In the data rows, 128 means zero.
Some points:
[150 150 103 120 151 136  83 117 185 134  98 158 131 217 108 185 163 255
 149 183 177 149 107 106 149 153  57 168 102 104 117 147]
[116  89  68 118  89 104 133 136 104 129  93 120 176 119 142  96 144 135
 153 115 167 150 121 106 103  63  88 165 126 146 154 109]
[105 110 141 100 136 130 119 130 146 134 112 135  64 111 108 109 127 151
 123  98 140 134 123 124 104 128 121  77 138 119 115 128]
[146 115 187 150 140 104 122  95 148 157 109 134 127 159 123 124 148 191
 114  95 129 197 128 167 157 149 135 142 128 109  58 151]
[229 140 134 141 169 115 106 139 152 114 113 145 137  57 174 156 117 101
 199  45 135 171 127  78 122 168 109  83 154 103 135 121]
[114 103 135 120  94 116 120 150 108 132 120  99 143 114 131 151 152 136
 107 118 141 135 133 111  94 155 131  83 132 147 125 152]
[160  80 152 124 129 142 133 182 127  98  95  80 137 114 135 130 131 140
 152  85 118 113 156 113 100 132 115  95 158 112 156 146]
[151 149  86 202 108  97 208 113  91  84 144  71 112 119  25  92  51 169
 136 155  94 116 151  92 109  82 138 131  90 106 102 123]
[127 118 104 184 113  84 102 102 142 122  84 106 115  95 196 124 162 114
 149 145 122  96 119 124 140  85  78 131  78 129 149 145]
[ 97 122 107 115 111 135 144 129 118  87 117 117 166 147 113 123 145 106
 126 141 123  80 110 139 121 118 121 114 133 130 112  90]
[142 133 109 167 133 113  98 122 146 117 122 120 134 107  99 151 110 145
 153  82 176 113 125  83 134 127  95 152 116 101 156 140]
[103 104 134  91 137 132 130  94 191 124 135 123 121 132 107 145 133 155
 116 168 151 121  96 155 105 169 126 120 104 158 131 199]
[147  86  86 142 140  79 122 135  92 113  77 156 143 118 177  95 135 145
 139 145 135  88  97 156 125  86 105  79 133 150 122 107]
[217 152 180 139  82 151  58  19 169 146  76 110 198 218  97 136  15  61
  78 135 139 194 149 151 174  95 126  90 114  52 196 153]
[147 198  81 112 230 118 150 137  38  99 108 168   0 135 104 160 187  89
 103 195  55 198  98 199 147 113  83  75  93 140 175 139]
[155 136 119 159  89  84 141  86 125 126 110 124 104 110 107 133 122 137
 124 113 135 137 125 134 160 149 135 168 123 112 124 167]
[ 75  98 123  94 137 156  89 136 122 116 135 104 119 117 109 100 144 112
 190 130  98 172 116 134 128 115 129 103  88 127  85  97]
[154 152 100 133 138 199 169 215 205 169 156  43 104 146 159 177 104 145
 150 175 170 146 130 198  89 151 251 219 161 112 122  87]
[102 120 108 176  59 110 115 169 121 135 112 122  81  55 164 100 120  76
 156 198 106 162 215 153 147 200  77 108  52  76 105  63]
[100 174 112 114  41  92 122 104 154 115 140 136 130 113 123 121 158  84
  99 139  62 134  96 112 151 127 112  84 169 105 101 133]
[176 128 165  68 134  94  46 148 110 152  97 180 184  75  33 155 168 166
 105  79   0  56 141 172  35 202 103 214  50 176 136  85]
[119  99  81  88 145  54 155 137 163 127 101  97 161  89  98 104 133 131
 137 130  96 133  93 139 147  72 137 119 148  99 129  75]
[134 115 123 132 105 141 143 131 126 128  97  96 110 101 118 134 129 131
 146  90 145  90 128 128 123 121 104  92 115 142 125 156]
[115 126 131 113 130 121 117 134 122  95 108 117 128 129 132 110 120 112
 111 131 106 112 100 132 121 135 114 107 111 132 119 111]
[ 39 164 124 182 153 155 116  88  70 128  64 214 179 111 123 175  23  77
 225 162  85 141 181 181  38  96 194 104 191 123 143 178]
[146 108 159 125 119 125 154 147 104  95  73 172 172 149 113 109 117 118
 131 121  83 134  90  81 135  68 144 105  99 131  77  98]
[ 87 154 148 119 147 134 193  56  75 135 161  97 153  73 124 197 156 150
  97  91 151 139  79 111 157 171  74 145  70 115 141 152]
[ 85  14 172 211 107 215 169 160 125 122 177 147 106 178  64  82  92 109
 142 104 134  79  52 116 165 194  66  73 130  28 191 105]
[134 182 166 168 107 118 166  81 169 119  91 152  66 129 131 112  88 116
 135 125 142 146 127 113 159 165 122 161 117 104  55 109]
[ 59 181  85 114 142 247 147 134 119  33 142 167 184 164 140 112 188  97
 197  89 126 148 163 189 111 116 176 131 109 136 110 130]
[153 165 109 130 149 177 104 153 158  92 157 104 132 106 137 123 119 100
 128 155 145 163  80 148 123 175 207 194 111 125 197 107]
[134 196 185 158  90 120 192 112 118 255 169 251  50 142 172 167 148 113
 104 190 164 123  71  29  64 153 123 194 196 188  92  28]
[ 35 255 180 178 156 136 173 242 155 233 142 105 111 205 111  65 223 131
  49   5 165 104 151  99 125  95 169 121  43 207 217 136]
[120 172 175  93 127 160 149 174 143 208 198  58 187 109 199  68  77 154
  64 187 137 109 137 141  99  92 100  60  64 175 163  75]
[107  88 106 154 126  99 136 142 119 136 102 127  96 132 111 116 129 117
 100 111  99 164 115 127 106 117 152 116 136 114 101 148]
[166  89 122 118 139  45  27  84  55  44 255 180  25 138 134  27 118 127
 101  93 182 130 171 111  57 112 189 149  74 128 111 135]
[174 119 191 173 131 113 136  96  76 181 127 120 113 125  88 135 119 139
 123 139 145 158 202 158 171 153 130 203 176 104  85 188]
[ 97 157 173 171 144  66  72 105  93 113 126 131 144  82  71 115 116 147
 142 166 149  52 120 190 124 133 114 116 175 149  79  91]
[204  92  87 130  64 150 130 132  95  92 138 132  55  54 116 192  83 119
  88 125 170  86 101 128 171  12 131 162 109 146  67 159]
[182 125 134 154 133 128 142 123 132 136 135 140 150  96 117 142 108 148
 142  66 161 101 119 106 148 126  99 140  91 115 137 161]
[148 176 202 152 135 149 147  52 183  97 165  78  91 117 255 103 197 176
 123 101  11  37 153 104  78  59  72 205 211   1 119 163]
[100 148  57  45  93 112  98 143 131  48  74 144 107 163  86 232 146 206
 143 149 190  89 180   0 129 144  67 108 164  89 162  79]
[ 96 119 136 128 116 116  89 131 120 108 115 103 122 117 112 118 127 109
 137 142 115 126  96 121 126 105 113  98 104 133  80 117]
[117 163  97 131 127 151  92 144 171  76 148 147 133  96 122 126 146  88
  94 114 144 130 123 146 126 138 162 129 129 136 125 111]
[109 111 161  82  75 122 141 186 165 142 124 161 125 116 126 108 104 133
  96 154 134 161 114 125 105 111 151 124  94 124 160 186]
[133 121 171  53 234   9 135 160  96 183 155 140 141 193 191 145 100   0
 255 194 163  36 139  10 132 170 241 166  53 134  63 241]
[138 127 236 168 204 124 152 151  83 162  69 232 200  65 164  94 164 162
 174 225 154  94 251  82 255  94 255 156 184 147 193 126]
[ 46  84 205 188 190 106  69 114 139 163 110 181 147  93  92 191 143  98
 185 223 152 191 183 142 169  82 186 145 175 115 136 112]
[104  99 113 133 143 125 148 151 150 137 121 105  74 140 130 155  92 125
 114 111 123 126 130 133  88  93 118 112 106  73  59 119]
[149  85   0  59 231 210 126  51 173 178 181 160 128 116 132  91 126  69
   3 111  96  57 194  70 228 160 121  50  99 153  90  64]
[ 52 140  42 119 113 121  55 172  32 126 210 154 211 121 212 146  49 227
 107 132  45 188  60 127 234 156  91 122 188 109  65 182]
[105 131  82 129 158 150 114 122 128  90 126 111 147 144 132 116 148  99
 114 113 137 120 109 150 120 145 140 149 130 133 138  86]
[158 119 141 162 133  92 142  97 160 127 125 135 124 127 109 156 116 153
 108  84 152 151 122 136 131 155 134 130 110 113  98 165]
[ 98 117 153  79 106 147 175  92  72 118 143 111 138  70 139 146 165 136
 112  73 144 150 107 104 134 167 113 119 126 121 133 115]
[189 119 124 106 165 139  84 175 148  82  67 122 100 131 153 120 131  78
  85 133 157  98 114 115 109 128  95 133 206 125 111 141]
[216 113 118 197 133 205 147 127 242 120 191 158 107 196 129  80 175 255
 182 240  86 202  74 118 137 186 197 147 118 232 159 179]
[139 105 131 115  35 165  64   0 128 223 104  31 134 255 152 152  97  86
 102  87  85 102 180 128 174  98 236  44 100  86 192 105]
[107 135 121 114 126 131 130 146 132  77 111 115 159 148 122 114 136 106
 119 124 133 113 119 154 125 137 121 116 127 142  98  90]
[146 137 143  74 100 140 122 123 155 100 127 102 145  94 113 121 126 101
  82 156 160 160  98 100 109 160 147 128 181 141 155 170]
[149  47 162  63 137 136 128 141 112 135 117  41 151 119 211  97  91 181
 108 163 160 137 153 135  87 132 108 100 158 110  99  76]
[193 229 135  82 157 144 158 155 117 239 146  83  78 150 109  64 160 126
 156  81 106 106 112 160 112 119 108  71 133 147 178 115]
[111 127 112  92 103 177 160 194 153 134 117 121 137 134 148 117 142 153
 113 147 148 113 124 166 100 198 220 167 200 132 187 117]
[128  90 120 147 114 126 124 122 112 121  79 110 109 110 129 127 135 126
 148 106 139  95 101 140 149 115 111 111 119 147 112 126]
[131 133 117  52 121 162 146  59 150 135 142 193 180 119 119 112 144 142
 175 131 190 153  88 198  47  91  89 111 105  81 143 217]
[ 93  77  67 106 130  94 139 117 128 179  78 115 118  98  86 118 126 154
  85 135 134 134 119 141 142  89 115 191 109  84 125 144]
[125 117 175 125 123 158 116 172 105  87 165 128 174 151  78 103 133  71
 141 167 102 138 121 122 158 119  78 111 134 101 110  82]
[107 109 117 105 118 135 134 131 115 100 106 120 120 135 136 107 130 134
 134  97 126 121  98 135 122 149 156 129 151 125 145  93]
[168 182 110 176 126 151 180 175 120  54 178 179 241 205 134 167 255  98
  76 164 210 133 174 222 146 141 164 126 163 154 104  99]
[111 136  78 166  98 121 143 115 125 174 141 125 155 117 121 116  40 159
 162 109 138 183 197 117 160 154  40 173 164 188  93 245]
[153  97 111 196 135  86 134 188 105 202 186 128 153 122 121 199 138 130
 109  99  99  99 133  79  78 116  81  99 156 142 198 150]
[137  59 173 128 163 176 131  74 116 104 166  99  71 139 127 153 113  86
 106 121 113 196 110  66 108 109 104 188 174 255 112  96]
[ 79 171 130  42 106  70 198 166 155 102 230 123 105 222 192 197  50  91
 147  11 102 103 205 241 176  93 104 136 143 255 255  74]
[105 108 120 148 121  99  93 117 107 131 108 131 104 123  94 107 123 131
 123 131  95 133 120 134 102 159 125 161 125 114 106 132]
There is one direction along which these points spread out most. Take the direction at right angles to it along which they spread out most. Go by this last direction. How far along it is each point below, from 0 to 99? 50 is the average, and the first point above lies past it. One standard deviation of the points above along it is 16.
[147 198  81 112 230 118 150 137  38  99 108 168   0 135 104 160 187  89
 103 195  55 198  98 199 147 113  83  75  93 140 175 139] -> 44
[182 125 134 154 133 128 142 123 132 136 135 140 150  96 117 142 108 148
 142  66 161 101 119 106 148 126  99 140  91 115 137 161] -> 48
[153  97 111 196 135  86 134 188 105 202 186 128 153 122 121 199 138 130
 109  99  99  99 133  79  78 116  81  99 156 142 198 150] -> 43
[102 120 108 176  59 110 115 169 121 135 112 122  81  55 164 100 120  76
 156 198 106 162 215 153 147 200  77 108  52  76 105  63] -> 52
[176 128 165  68 134  94  46 148 110 152  97 180 184  75  33 155 168 166
 105  79   0  56 141 172  35 202 103 214  50 176 136  85] -> 43
[ 39 164 124 182 153 155 116  88  70 128  64 214 179 111 123 175  23  77
 225 162  85 141 181 181  38  96 194 104 191 123 143 178] -> 86
[204  92  87 130  64 150 130 132  95  92 138 132  55  54 116 192  83 119
  88 125 170  86 101 128 171  12 131 162 109 146  67 159] -> 47
[148 176 202 152 135 149 147  52 183  97 165  78  91 117 255 103 197 176
 123 101  11  37 153 104  78  59  72 205 211   1 119 163] -> 45
[134 182 166 168 107 118 166  81 169 119  91 152  66 129 131 112  88 116
 135 125 142 146 127 113 159 165 122 161 117 104  55 109] -> 61
[149  85   0  59 231 210 126  51 173 178 181 160 128 116 132  91 126  69
   3 111  96  57 194  70 228 160 121  50  99 153  90  64] -> 19
[111 136  78 166  98 121 143 115 125 174 141 125 155 117 121 116  40 159
 162 109 138 183 197 117 160 154  40 173 164 188  93 245] -> 61
[ 96 119 136 128 116 116  89 131 120 108 115 103 122 117 112 118 127 109
 137 142 115 126  96 121 126 105 113  98 104 133  80 117] -> 46
